Each row of M is roughly a mix of the hidden directions of one of 3 groups.
M, 102 rows:
[-42 16 -5 1 -41 -51 26 -21 -22 17 0 -20]
[13 3 -9 -31 52 -28 -9 -36 20 -18 30 -29]
[16 1 -56 -8 -46 -6 -44 -1 -25 -5 -9 17]
[-19 -43 58 10 6 -25 43 -14 -11 4 8 -1]
[-16 40 46 41 15 -21 10 25 -7 15 9 -35]
[28 -31 37 20 -28 26 20 41 -23 1 30 -1]
[-10 25 10 -17 40 48 -1 8 40 19 -21 34]
[-52 28 23 33 23 3 27 16 12 7 8 -40]
[-29 -23 20 4 30 -26 -11 -21 45 15 -2 49]
[23 -2 26 -13 -1 26 6 -64 27 -1 -29 -26]
[-7 6 4 -26 51 42 -28 8 23 -14 27 34]
[25 -69 3 -6 13 30 -1 28 -10 -10 0 -34]
[-48 7 -11 7 -30 -54 32 5 -28 13 14 11]
[-36 6 -6 47 -2 3 19 33 -22 -8 8 -55]
[-54 36 15 -10 29 -38 -11 -35 13 -6 18 1]
[5 -26 8 -1 -13 -66 8 -47 15 10 -15 22]
[25 -26 33 14 34 55 2 -1 29 -1 -16 -28]
[9 -39 26 19 4 45 29 46 12 3 11 -27]
[-55 15 5 -5 -21 -56 15 16 -2 5 31 -14]
[-7 -17 -23 2 -51 -55 17 26 -18 24 -12 9]
[-37 36 53 24 27 -20 -1 8 13 33 0 -12]
[34 -41 36 18 -34 31 9 33 -14 10 -19 -9]
[6 -45 49 12 -22 -9 42 -31 -5 0 24 7]
[-41 18 -25 11 5 -44 1 35 -20 1 30 36]
[42 -8 1 -40 -14 -15 -36 -26 1 13 -10 50]
[34 -45 14 51 9 -1 26 22 1 8 -35 3]
[-27 19 35 32 19 10 28 28 -13 8 6 -54]
[-37 14 25 25 -13 -10 43 -30 -18 3 4 -49]
[17 2 -38 -27 -64 -28 -12 -1 -17 20 -19 -4]
[0 57 48 -2 -1 22 17 -42 16 4 -6 -10]
[40 54 38 2 2 4 25 13 -18 -5 11 -36]
[-10 1 -4 11 -57 -19 35 -16 -29 18 -15 -43]
[-58 24 23 21 -2 -32 22 24 -20 15 -10 31]
[-61 -17 14 9 -14 -24 49 13 -8 26 12 -8]
[-52 -11 26 33 42 -2 0 14 35 21 -7 16]
[-2 29 -43 -6 -24 -31 -3 -6 -43 -8 12 47]
[19 -12 -53 -20 -50 -17 -30 -20 -23 -14 0 12]
[-45 38 -34 15 -11 14 -7 46 -21 3 2 29]
[-3 -46 13 24 -23 -5 16 58 -32 6 15 17]
[-10 56 17 -14 29 47 -4 -15 12 -5 -17 -34]
[0 15 -19 -23 -43 -18 -55 -13 -30 30 -16 7]
[-4 -42 24 21 36 20 19 53 22 2 13 15]
[24 27 69 5 13 -39 -8 -3 -5 26 4 2]
[-44 33 32 2 42 -6 -3 -33 17 -18 25 -20]
[-14 3 18 -3 20 -62 23 -27 1 -5 47 15]
[-13 83 10 -8 30 -2 -8 3 7 -1 15 -8]
[-4 -48 18 -23 8 -38 2 -45 26 1 9 33]
[-6 -11 -21 0 -65 -4 37 9 -38 22 -5 -17]
[-40 1 42 7 56 19 7 -6 30 -7 22 -12]
[22 9 18 -2 2 -36 17 -16 0 -11 75 11]
[-19 -57 19 2 40 0 10 -8 37 3 -4 38]
[-41 -11 30 32 40 -20 -5 5 40 18 -3 31]
[-12 18 -36 7 -5 -42 -7 32 -15 -3 48 36]
[-15 13 -11 -18 14 -66 -38 -11 21 6 -10 33]
[60 31 -15 -14 3 -4 -45 19 19 6 -20 -19]
[51 18 -3 2 26 43 -34 9 6 -40 15 4]
[1 -32 1 24 -34 27 53 32 -28 14 2 -16]
[-22 -6 11 55 32 -2 -22 43 15 16 -13 29]
[48 -20 -11 -10 -22 16 23 10 -44 -28 10 -38]
[-26 40 -41 -3 -7 -14 -26 -13 14 13 -52 21]
[37 -23 3 32 -19 51 36 16 -26 -4 -8 -20]
[-16 21 54 -13 48 -1 23 -26 8 -4 4 -34]
[-35 39 -57 6 -18 22 -20 14 -3 1 -17 28]
[-25 -3 -14 8 -3 -76 0 9 -4 13 -7 40]
[45 39 -1 -10 12 40 -29 35 5 -3 3 -32]
[21 51 31 -17 23 -26 -2 -46 27 2 1 -15]
[-5 -71 -4 -23 -17 -10 19 -26 -23 -12 10 -28]
[5 51 -27 15 -26 20 -32 35 -31 12 -15 -15]
[-41 20 -2 -17 22 -61 -24 -13 17 3 8 30]
[-36 -22 48 21 28 -3 26 10 32 8 5 -37]
[-10 -55 18 7 14 0 49 -4 -7 -22 18 -40]
[-30 -18 52 23 50 8 24 17 20 17 -2 -8]
[-7 -22 27 29 -11 32 47 30 -7 -1 17 -43]
[-33 63 -32 29 -14 9 -24 24 0 9 -9 -9]
[46 -35 -3 -6 -24 -20 5 -51 17 -9 34 8]
[14 30 -38 -15 -15 -49 -35 -11 -16 -10 -2 39]
[10 -5 34 12 64 34 -17 -10 35 -16 -2 -2]
[52 -36 28 -39 -9 -20 15 -31 -17 -9 11 -1]
[12 0 31 -17 25 52 14 -34 12 -15 8 -45]
[10 27 -30 28 -9 41 -17 53 -28 -1 -16 -14]
[-50 19 21 41 38 11 2 30 26 20 -8 0]
[-19 -23 7 13 -45 7 51 28 -19 18 9 -36]
[-49 2 3 1 43 -4 17 42 -26 -12 38 -6]
[59 6 -23 -43 -30 -2 -11 -26 -8 -16 1 25]
[27 47 24 -11 15 55 -7 -1 10 -7 6 -38]
[21 -62 -27 9 -26 20 -1 33 -19 -10 30 7]
[-12 -10 41 -1 26 -56 30 -16 -4 -2 42 3]
[-30 -4 -48 3 -36 20 -8 11 -37 -3 -5 -45]
[6 38 -18 -11 20 -43 -45 -8 3 -26 14 38]
[-32 -21 44 19 46 -11 34 -5 35 1 11 -1]
[-23 -13 55 31 49 -6 23 16 23 12 3 0]
[3 -17 48 6 -4 -63 16 -27 -8 1 24 -20]
[-4 -44 15 -12 38 30 -7 37 40 16 0 25]
[13 -48 -4 19 -21 -11 4 58 -29 0 28 15]
[-38 -2 -28 -18 36 55 0 -20 4 -18 -11 -30]
[-67 32 9 28 7 -5 -16 14 4 33 -9 -22]
[-34 30 -12 4 -12 22 36 -12 -50 -13 39 9]
[-2 79 -15 1 -5 26 -24 23 4 7 -14 4]
[-47 -9 -5 -18 51 32 6 -15 2 -11 -26 -36]
[18 -6 13 -3 61 23 -32 -23 32 -5 -21 27]
[-12 -49 -5 -21 19 32 8 16 16 37 -18 44]
[13 -7 -56 -47 -36 25 -12 -25 -10 -11 -7 8]

Here is one row of each group, with its name. Which group are the others in?
[44 -35 6 17 -10 51 18 -4 -4 14 -38 -20]
(10)
[-57 14 -9 31 21 36 11 33 6 8 -8 -30]
(109)
[-16 -42 54 17 -11 -14 46 -4 -18 3 19 9]
(11)

[17 33 -25 -15 28 -10 -44 -14 -3 -26 11 50]
(10)
[18 -47 -50 -11 -6 11 -3 -10 17 -32 -1 43]
(109)
[17 44 -28 10 -44 -15 -2 5 -36 -18 13 -39]
(109)
[2 1 26 -11 52 17 -32 -36 44 1 -22 -7]
(10)
[-34 16 -10 -28 0 -44 -19 -50 7 24 -24 17]
(10)
[-43 68 -36 -5 16 13 -13 0 1 -5 4 11]
(11)
[15 -9 -39 -17 -5 -31 -25 6 -6 14 -21 65]
(10)
[-4 23 -53 -19 -20 13 -40 -10 16 5 -17 45]
(109)
[20 42 7 -3 30 32 -16 20 30 13 -19 48]
(109)
